feban: [107  84 152  97 151 154 122 153 119]
tidan: [ 79 157 121 110 170 157 147 105  70]
vufi: [ 95  94 111  87 165 101 110 137 113]
sog: [ 69 143 152 121 174  78 122 117 138]
loc: [79]
tidan, 0
loc: [111]
vufi, 2
loc: [105]
tidan, 7
loc: [113]
vufi, 8
loc: [137]
vufi, 7
loc: [84]
feban, 1

pog: [149 111 126 155 195]
kemu: [116 147 121 150 153]
muga: [133 116 128 125 149]
Bam: [116 149 127 148  95]
Dep: [153  84 144 115 138]
bur: [150  88 140 119 127]
loc: [133]
muga, 0
loc: [126]
pog, 2
loc: [147]
kemu, 1
loc: [148]
Bam, 3
loc: [144]
Dep, 2
loc: [125]
muga, 3

fovun: [129 123  74  73 126]
dubed: [103 116 149  73 172]
vef: [137 114 136  73 123]
loc: [116]
dubed, 1
loc: [172]
dubed, 4
loc: [136]
vef, 2
loc: [137]
vef, 0
loc: [74]
fovun, 2
loc: [126]
fovun, 4

